In the rows, zero is written as 128.
Each path below is one point turned by a fixed rotation once a step. After each direction that follows a path, write how fast that rotation turns it, in degrees per step (0 if it stays still).
Each turn is a multiple of 5 degrees from 10 to 175, or 0.
Each row of a path follows its step; steps can be skipped.
path 1
step 1: [128 129 128 123 125 123 126 120 126 133 134 125 127 126 128 120 139 130
 126 118 126 133 121 122 130 133 131 124 135 130 130 123 128 131 119 129
 127 132 123 131 125 128 132 131 131 125 129 140 125 135 136 138 131 141
 117 132 141]
step 4: [125 131 132 124 125 126 132 126 119 131 135 130 126 121 122 119 133 129
 137 125 133 127 124 135 137 140 124 113 135 125 129 126 125 134 120 124
 135 127 126 125 126 123 126 131 134 127 129 133 121 128 128 135 139 136
 130 136 132]
step 5: [126 124 134 136 132 133 128 133 135 133 128 120 124 129 132 115 127 124
 140 131 119 132 126 125 141 132 127 111 128 122 122 124 126 131 131 120
 130 135 126 121 135 125 128 126 132 132 132 127 129 127 129 129 126 134
 124 131 125]
step 10: [117 124 131 129 130 131 125 126 130 126 132 120 126 130 137 125 124 130
 136 119 119 126 126 126 122 123 130 119 133 132 127 128 119 127 129 133
 123 126 132 132 122 130 132 127 132 125 131 132 120 127 139 131 139 142
 118 136 133]
step 11: [120 133 125 129 122 133 127 126 128 129 128 117 115 128 126 126 132 128
 137 127 120 125 118 134 120 126 131 118 133 130 125 139 129 127 127 123
 119 125 127 133 136 134 120 132 121 127 129 122 126 123 134 121 123 130
 121 132 127]
step 12: [121 132 135 121 127 131 135 120 117 126 137 125 123 128 126 125 136 127
 134 123 122 129 120 132 125 122 121 121 131 128 125 118 123 130 120 130
 129 122 129 138 129 130 126 134 125 125 129 141 132 129 135 125 128 135
 121 126 135]
step 16: [129 122 129 129 140 128 131 133 124 132 132 130 121 134 127 118 129 130
 127 126 121 131 123 134 142 136 133 115 130 131 128 132 132 136 134 121
 120 128 125 120 131 132 134 135 127 132 128 125 124 126 138 129 131 134
 123 129 133]
step 21: [122 129 134 130 130 128 137 121 126 133 131 125 125 124 136 116 133 129
 135 129 132 129 128 119 135 128 117 115 137 124 122 126 119 125 127 128
 132 127 127 130 122 134 134 126 129 126 138 133 120 127 135 135 132 137
 125 131 133]
step 23: [129 122 135 131 120 130 126 120 127 123 138 119 122 121 122 119 133 129
 135 128 119 139 125 129 133 124 120 120 128 126 122 127 124 123 122 125
 129 122 126 136 129 135 119 126 126 128 128 136 125 121 126 132 126 131
 131 133 132]
step 33: [121 127 123 131 129 130 130 131 126 134 130 127 119 129 135 117 142 126
 131 123 124 123 120 129 132 139 136 118 129 124 132 126 131 137 129 133
 124 135 125 128 128 129 131 128 131 125 124 136 121 127 144 127 129 130
 130 131 133]
Speeds:
[128 127 128 125 128 130 127 124 126 129 128 127 129 128 128 130 126 126
 128 127 126 126 129 130 126 126 128 128 125 129 126 127 127 129 128 129
 125 127 127 129 128 129 130 130 126 126 129 127 128 127 127 130 125 128
 127 130 128] => 25
[130 129 129 131 127 128 130 128 127 127 125 125 126 127 126 130 128 129
 127 128 127 126 128 128 125 129 128 128 131 130 128 130 126 128 128 128
 130 128 129 128 129 126 130 129 128 127 131 129 129 130 127 129 127 132
 129 127 128] => 40
[125 129 128 130 130 126 129 126 128 127 129 130 129 128 129 130 126 127
 128 126 131 128 129 128 127 132 128 126 127 129 130 127 129 127 130 130
 130 128 127 129 128 130 129 130 129 128 127 129 127 129 129 131 128 128
 127 129 131] => 125
[128 131 129 127 128 128 128 128 129 126 127 127 128 128 131 127 127 126
 128 127 126 126 128 125 127 128 132 130 129 127 128 125 129 128 128 127
 129 127 127 127 128 129 128 130 129 127 126 131 128 129 126 128 128 130
 127 129 125] => 155
[129 129 126 126 128 129 127 125 128 126 128 128 128 126 131 127 129 128
 127 129 131 129 128 128 126 129 125 129 129 126 128 126 128 129 127 127
 128 126 127 128 128 129 130 127 126 129 129 129 129 126 128 127 130 130
 130 124 129] => 125
